Each row is where one point has got to under a steady rotation. How many steps took it there?
The counts run from 0 to 359.
231, -194, -37, 8, -106, -52, 376, 178, 190, -8, 36, 98, -398, -139, 116, -3, 47, 246, 155, -46, 42, -326, 277, 53, -12, -191, -1, 208, 55, -175, -266, 105, -121, -69, -105, -222, -134, -157, -350  253
87, -340, 213, -66, -77, 42, -13, 50, 201, -328, -89, -258, 79, 130, 264, 17, 192, -94, 417, 154, 4, -105, 69, -193, -90, 6, 35, 142, 96, -22, -100, 59, -352, 257, 194, -255, -209, 127, -168  127
204, -203, 72, -120, 105, -67, 334, 16, 99, 164, -69, -68, -197, 169, -48, -42, 163, 377, 8, 103, 112, -322, 234, -61, 59, -324, -194, -142, -31, -199, -291, -136, -200, 299, -152, -354, -34, -152, 83  138
-95, -47, -41, -433, -11, 84, -69, 56, -86, -76, -241, -148, -146, -251, 23, 194, -140, -80, 124, 291, 83, -11, 154, -83, -243, -201, 55, 378, 187, 99, -213, 167, -218, 197, 300, -358, -168, 190, -33  204
268, -257, 111, -11, -108, 7, 327, 149, 120, -94, 17, -157, -375, -182, 357, -56, 19, 94, 174, 85, -37, -345, 141, 100, 11, -298, -107, -31, 54, -245, -249, -55, -282, -125, 64, -39, -159, -96, -296  249
185, 160, 57, -8, 32, -81, 453, -71, -178, 63, 201, 61, -163, 28, 27, 132, -377, 46, 108, 357, 152, -255, 76, -23, -20, -290, 129, -29, -62, 16, -56, 169, -51, -278, 22, -225, -154, -304, -258  109
-23, -67, -237, -96, 71, 104, 137, 90, 213, -113, -293, -95, -26, 240, 167, -36, 314, 360, 333, 353, -31, 223, -51, -202, 155, -59, 193, 258, 10, -124, -336, 82, -4, 128, -94, -234, 120, 83, -146  264
49, 83, -93, -184, 1, 46, 148, 62, 81, -170, -64, -129, 79, -255, 261, 165, 214, -23, 531, 322, -142, 141, 100, -239, -172, -162, 276, 285, 213, -85, -178, 157, 104, 53, 173, -107, -171, 130, -339  120
300, -118, 147, 158, 22, 163, 344, -101, 50, -23, 261, -300, 194, 250, 118, 156, -53, 281, 168, 411, 309, -50, 96, -115, 22, -107, 149, 60, 106, -11, -83, 49, -311, 124, -149, -245, 110, -42, -221  306
230, -139, -97, -100, 135, 140, -13, -148, 306, -33, -213, -62, 159, 394, 25, 25, 519, -68, 223, 306, -144, -39, 154, -99, 131, 108, 4, 32, -130, 41, -136, -97, -133, 117, 22, -411, -215, 51, 7  12
74, 26, 93, -43, 24, 67, 229, -140, -112, -38, 187, -301, 47, -14, 99, 136, -306, 331, 112, 355, 429, -136, 17, -237, -103, -254, 76, 39, 131, -103, -186, 155, -193, 67, -33, -356, 119, -12, -105  310
170, -185, 124, -179, -103, -139, 153, 238, -70, 90, -313, -400, 143, 450, 149, 20, -152, 157, -228, 263, 183, -33, -36, -101, -237, -139, 9, 70, -24, -93, -99, -23, -411, 71, 115, -203, 114, -154, 60  275
-4, 60, 35, -326, 109, -48, -14, -104, 162, 12, -57, -286, -132, -234, -122, 183, -105, -27, 11, 370, 102, -116, 48, -478, -101, -464, 159, -33, -175, -235, -22, -93, -28, 101, 126, -258, -34, -74, 161  316
279, -143, 127, -64, 86, -70, -19, -280, 35, 124, 7, -106, 98, 433, -22, -4, 126, 151, 152, 353, 268, -178, 30, -210, -175, 80, -52, 46, -177, 90, -11, -81, -347, -12, -9, -376, -110, -91, 244  19
218, -154, -159, -317, -107, 171, -23, -1, 261, -75, 225, 23, -348, -387, -123, 207, -42, 130, -19, 168, -32, -230, 235, -178, -95, -58, -92, 218, -10, -124, -106, -278, -267, -202, 47, -151, 150, -163, 212  171
316, -25, -53, -127, 84, -48, 241, -46, 159, 97, -151, -340, 172, 348, 8, -26, 77, 147, -24, 295, 44, 40, 98, -279, -238, -223, 233, -113, -113, 13, -104, -20, -201, -125, -122, 8, 30, -172, -353  191
1, -92, -79, -194, 102, 21, 4, -119, -65, 21, -22, 32, -139, 65, -137, 215, 160, 194, 235, 314, 207, -80, -60, -362, -9, 49, -34, 240, -209, -32, -103, -67, -150, -24, 43, -538, 161, -24, 536  346
143, -171, -99, -243, -29, 438, -39, -13, 252, -135, 46, -163, 56, 216, -5, 81, 58, -38, 64, 430, -40, -35, -139, -95, 195, 30, -21, 51, -137, -202, -126, -178, -318, 282, 172, -334, 80, 53, 182  96
97, -221, -26, -27, 25, 87, 10, -127, -13, -74, 138, 23, -266, -109, -76, 137, -85, 487, 312, 134, 310, -92, 285, -309, -185, -68, -25, 440, -59, 41, -133, 6, -287, -54, -122, -249, 113, -58, -69  56
396, -240, 90, 51, -115, 109, 267, 196, 306, -80, 73, -116, -55, 223, 356, -94, 335, 173, 266, 142, -219, -95, 163, -41, -154, 112, 77, 19, 102, -133, -203, -70, -294, -56, -61, -15, -84, -145, -456  47
237, 196, -11, -165, -28, -125, 394, -122, 246, 36, 108, -108, 46, 28, 5, 37, -195, -82, -21, 265, 64, -244, 38, -285, -103, -345, 302, -193, -187, -290, -102, 91, 162, -233, 41, -288, -26, -308, -182  111
-10, -15, 55, -149, -99, -133, 246, 258, 131, -173, -270, -227, -113, 7, 339, -9, 63, -214, 275, 143, -272, -131, 13, 41, 88, -313, 107, 24, -11, -92, -112, 157, -76, 87, 225, -311, -321, 102, -323  325
290, -127, -228, -198, -38, -227, 88, -139, 337, -85, 8, 124, -393, -120, -96, 2, 146, 110, 135, -45, 28, -347, 208, -305, -61, -71, 50, 94, -255, -193, -197, -114, -64, -195, -82, -374, -28, -182, -178  255
-47, 164, -174, -200, -21, 24, 222, 180, 28, -21, -311, 39, -51, 271, 177, -19, 45, 134, 279, 389, -80, 104, -341, -98, 37, -114, 172, 208, -80, -229, -318, 239, 212, -20, 208, -340, 46, -165, -41  150
118, 40, -17, -222, -36, -220, 71, 80, 63, -120, -209, -26, -273, 161, 15, 1, 223, -279, 255, 21, -311, -211, 82, -141, -129, -104, 69, -154, -250, 89, 65, -63, -189, -193, 184, -337, -459, 27, -193  327
276, -138, -109, -69, -89, -142, 179, 53, 101, -33, -5, -50, -456, -154, 37, -12, 104, 97, 101, -98, -138, -495, 367, -179, -151, -203, -123, -151, -136, -38, -53, -193, -284, -302, -107, -184, -110, -81, -189  251
73, -151, 39, 19, 21, 42, 256, 128, -21, 5, 37, 74, -2, 165, -51, 240, 104, 330, 243, 187, 204, -21, 88, -127, -64, 23, -9, 391, 163, -147, -259, 41, -96, 268, -53, -549, 145, 44, 222  344
334, -106, -106, -104, -35, 418, 264, 38, 372, -112, 131, -21, 21, 424, 108, 30, 162, 4, 175, 422, -272, 46, -23, 25, 100, 108, 149, 8, -30, -46, -116, -53, -247, 93, -3, -175, -71, -101, -325  298
169, -84, -253, -343, -59, 275, -105, -95, -9, -117, 18, -11, -34, 68, -148, 348, 138, -58, 191, 148, -39, -70, 73, -222, -179, 184, -67, 244, 24, 194, -103, -89, -289, -137, 109, -506, 106, 232, 217  91
-21, -94, -145, -35, 119, -155, -25, -35, -31, -32, -390, -264, 129, 360, 72, 139, 171, 102, 118, 368, 73, 62, -117, -369, -33, -26, 78, 180, -279, 102, 82, -101, -363, -182, -16, -211, 33, 38, 162  270
188, -364, 355, -103, -63, 51, 58, 27, 115, -80, -47, -176, -179, 246, 152, -129, 57, 154, 257, 148, 93, -140, 143, 26, -104, -116, -96, 148, 47, -54, -138, -37, -493, 448, 122, -198, -195, 12, -190  131
137, 16, -192, -312, -98, -13, 209, 147, 143, -84, -79, 117, -177, -76, -86, 208, -85, -22, 71, 71, -120, -230, 266, -3, -125, -203, 181, 216, 160, -90, -265, 176, -5, 90, 124, -357, -266, -5, -407  2
253, -172, 24, -128, 140, 16, 58, -219, -144, 65, -41, -32, -382, -50, -26, -122, 21, 354, 177, 216, 183, -237, 186, 85, -46, -281, -253, 92, 57, 88, -276, -166, -375, 88, -67, -219, -174, 16, 113  136
354, -102, -21, -18, -11, -42, 179, -106, 142, 80, -57, -81, -7, 120, 160, -11, 358, 352, 273, 164, 82, -214, 204, -110, -206, 36, -94, 169, 223, -143, -450, 97, -22, 141, -209, -380, 125, 23, 76  340
34, -34, -309, -127, 126, 34, 49, -57, 13, -51, -367, -141, -98, 306, -81, 92, 323, 300, 325, 288, -74, 216, -34, -397, -4, -3, 79, 174, -219, 201, -106, -107, -122, -194, -72, -248, 28, 93, -9  266
24, -158, -164, -223, -38, 458, -36, 11, 0, -105, 61, 129, -140, 93, -116, 278, -99, -9, 291, 409, 26, -7, 7, 40, 30, 134, -59, 401, 11, 188, -59, -114, -459, 50, 140, -347, -30, 59, 164  94
170, -147, -20, -107, -53, 61, 303, 145, 153, 29, -73, -133, -137, 360, -19, 5, 194, -134, 23, 245, -251, -280, 89, 127, 191, -108, -111, -230, -62, -31, -161, -186, -241, 145, 106, -465, -270, -12, -70  214
